[[109 115 114 111]
 [134 148 104 138]
 [105 107 107 121]
 [132 150 109 127]
 [139 132 142 120]]
:
[[148 104]
 [107 107]]

[[131 140 115]
 [132  99 140]
 [133 104 137]]
:
[[ 99 140]
 [104 137]]

[[131 132 129 124]
 [134 126 128 129]
 [125 129 131 122]
 [136 105 111 141]
 [111 132 112 139]]
:
[[126 128]
 [129 131]]

[[135 120 125 121 117]
 [121 106 129 116 129]
 [143 138 120 131 117]
 [136 124 124 123 119]
 [119 129 131 131 138]]
:
[[106 129]
 [138 120]]

[[128 128 128 129]
 [128 128 129 128]
 [105 146 124 125]
 [127 130 149 124]]
:
[[128 129]
 [146 124]]

[[124 150 146 116 123]
 [132 129 134 127 139]
 [116 146 141 113 120]]
:
[[129 134]
 [146 141]]

[[133 134 125 126]
 [123 103 126 142]
 [136 105 111 139]
 [139 112 109 133]]
:
[[103 126]
 [105 111]]
---
[[138 136 150 109 135]
 [133 132 133 134 134]
 [138 123 143 146 129]]
:
[[133 132 133]
 [138 123 143]]

[[124 121 121 139]
 [139 116 151 126]
 [120 121 123 134]
 [122 157 104 116]]
:
[[139 116 151]
 [120 121 123]]

[[147 126 156 104]
 [128 129 105 128]
 [146 127 145 107]
 [106 120 118 142]]
:
[[128 129 105]
 [146 127 145]]

[[126 124 131]
 [136 148 135]
 [136 140 131]
 [116 152 123]]
:
[[136 148 135]
 [136 140 131]]

[[114 138 115]
 [102 104 139]
 [130 141 129]
 [113 117 130]
 [121 131 113]]
:
[[102 104 139]
 [130 141 129]]

[[128 128 128 133 154]
 [139 154 155 155 155]
 [128 131 152 155 155]
 [128 128 128 130 150]]
:
[[139 154 155]
 [128 131 152]]
---
[[126 116 132  99 142 139 114 122 136]
 [117 124 122 128 125 131 124 139 128]
 [117 122 123 118 129 134 124 131 129]]
:
[[126 116 132  99 142 139 114 122 136]
 [117 122 123 118 129 134 124 131 129]
 [117 124 122 128 125 131 124 139 128]]

[[117 121 126 105 130 128]
 [140 154 132 140 108 103]]
:
[[140 154 132 140 108 103]
 [117 121 126 105 130 128]]

[[128 105 129 109 115 120 137 146 156 140]
 [117 128 141 133 122 106 149 139 136 123]
 [125 110 132 110 114 130 129 147 146 139]]
:
[[117 128 141 133 122 106 149 139 136 123]
 [125 110 132 110 114 130 129 147 146 139]
 [128 105 129 109 115 120 137 146 156 140]]

[[120 143 115 149 123 130 150 124 122 154 138]
 [154 112 116 149 129 137 139 133 115 140 140]
 [128 139 106 144 121 128 147 124 121 144 148]]
:
[[154 112 116 149 129 137 139 133 115 140 140]
 [120 143 115 149 123 130 150 124 122 154 138]
 [128 139 106 144 121 128 147 124 121 144 148]]

[[120 133 136 123 120 133 140 129 123 135 143 133 123 132 141]
 [126 117 116 125 130 124 122 132 139 133 128 135 140 132 123]
 [137 138 137 135 133 131 128 125 122 120 119 118 118 120 122]
 [123 125 126 124 123 125 127 125 125 126 128 126 125 126 127]
 [148 151 150 146 141 137 132 125 119 116 115 113 114 118 123]]
:
[[148 151 150 146 141 137 132 125 119 116 115 113 114 118 123]
 [137 138 137 135 133 131 128 125 122 120 119 118 118 120 122]
 [120 133 136 123 120 133 140 129 123 135 143 133 123 132 141]
 [123 125 126 124 123 125 127 125 125 126 128 126 125 126 127]
 [126 117 116 125 130 124 122 132 139 133 128 135 140 132 123]]

[[130 116 137 134 124 139 109 139 130 128 121 112 127 127]
 [134 124 124 125 125 118 132 117 142 139 130 137 110 118]
 [133 113 132 135 124 117 119 134 117 127 126 132 125 103]
 [128 117 140 133 122 139 111 139 131 130 121 112 127 130]
 [123 130 125 115 133 135 141 132 126 115 143 133 130 145]]
:
[[128 117 140 133 122 139 111 139 131 130 121 112 127 130]
 [130 116 137 134 124 139 109 139 130 128 121 112 127 127]
 [133 113 132 135 124 117 119 134 117 127 126 132 125 103]
 [123 130 125 115 133 135 141 132 126 115 143 133 130 145]
 [134 124 124 125 125 118 132 117 142 139 130 137 110 118]]

[[131 149 122 117 136 129 133 132 122 126]
 [138 114 131 136 126 129 124 127 116 130]
 [130 142 139 141 131 126 122 134 136 125]]
:
[[130 142 139 141 131 126 122 134 136 125]
 [138 114 131 136 126 129 124 127 116 130]
 [131 149 122 117 136 129 133 132 122 126]]

[[113 105 123 146 143 152]
 [119 115 129 141 138 136]]
:
[[119 115 129 141 138 136]
 [113 105 123 146 143 152]]

[[137 141 143]
 [131 128 103]
 [125 118 126]]
:
[[137 141 143]
 [125 118 126]
 [131 128 103]]
---
[[135 115 122 140 133 131 104 138 133 131]
 [118 118 131 156 141 119  99 126 117 116]]
:
[[118 118 131 156 141 119  99 126 117 116]
 [135 115 122 140 133 131 104 138 133 131]]

[[136 115 128 126 128 128 128 128 116]
 [136 124 106 113 128 112 127 127 125]]
:
[[136 124 106 113 128 112 127 127 125]
 [136 115 128 126 128 128 128 128 116]]

[[146 121 145 139 146 136 139]
 [126 146 131 138 104 143 127]]
:
[[126 146 131 138 104 143 127]
 [146 121 145 139 146 136 139]]

[[113 115 146 137 129 138 147 146 137 107 114 147 120]
 [113 116 122 125 121 105 111 122 108 108 113 120 109]]
:
[[113 116 122 125 121 105 111 122 108 108 113 120 109]
 [113 115 146 137 129 138 147 146 137 107 114 147 120]]

[[115 131 119 144 148 119 124 128 131]
 [130 147 132 137 113 103 134 135 122]]
:
[[130 147 132 137 113 103 134 135 122]
 [115 131 119 144 148 119 124 128 131]]

[[128 127 129 130 124 128 128 136]
 [130 152 115 123 122 133 133 128]]
:
[[130 152 115 123 122 133 133 128]
 [128 127 129 130 124 128 128 136]]

[[115 157 134 146]
 [111 158 143 139]]
:
[[111 158 143 139]
 [115 157 134 146]]

[[106 115 114 130 125]
 [128 147 112 129 147]]
:
[[128 147 112 129 147]
 [106 115 114 130 125]]
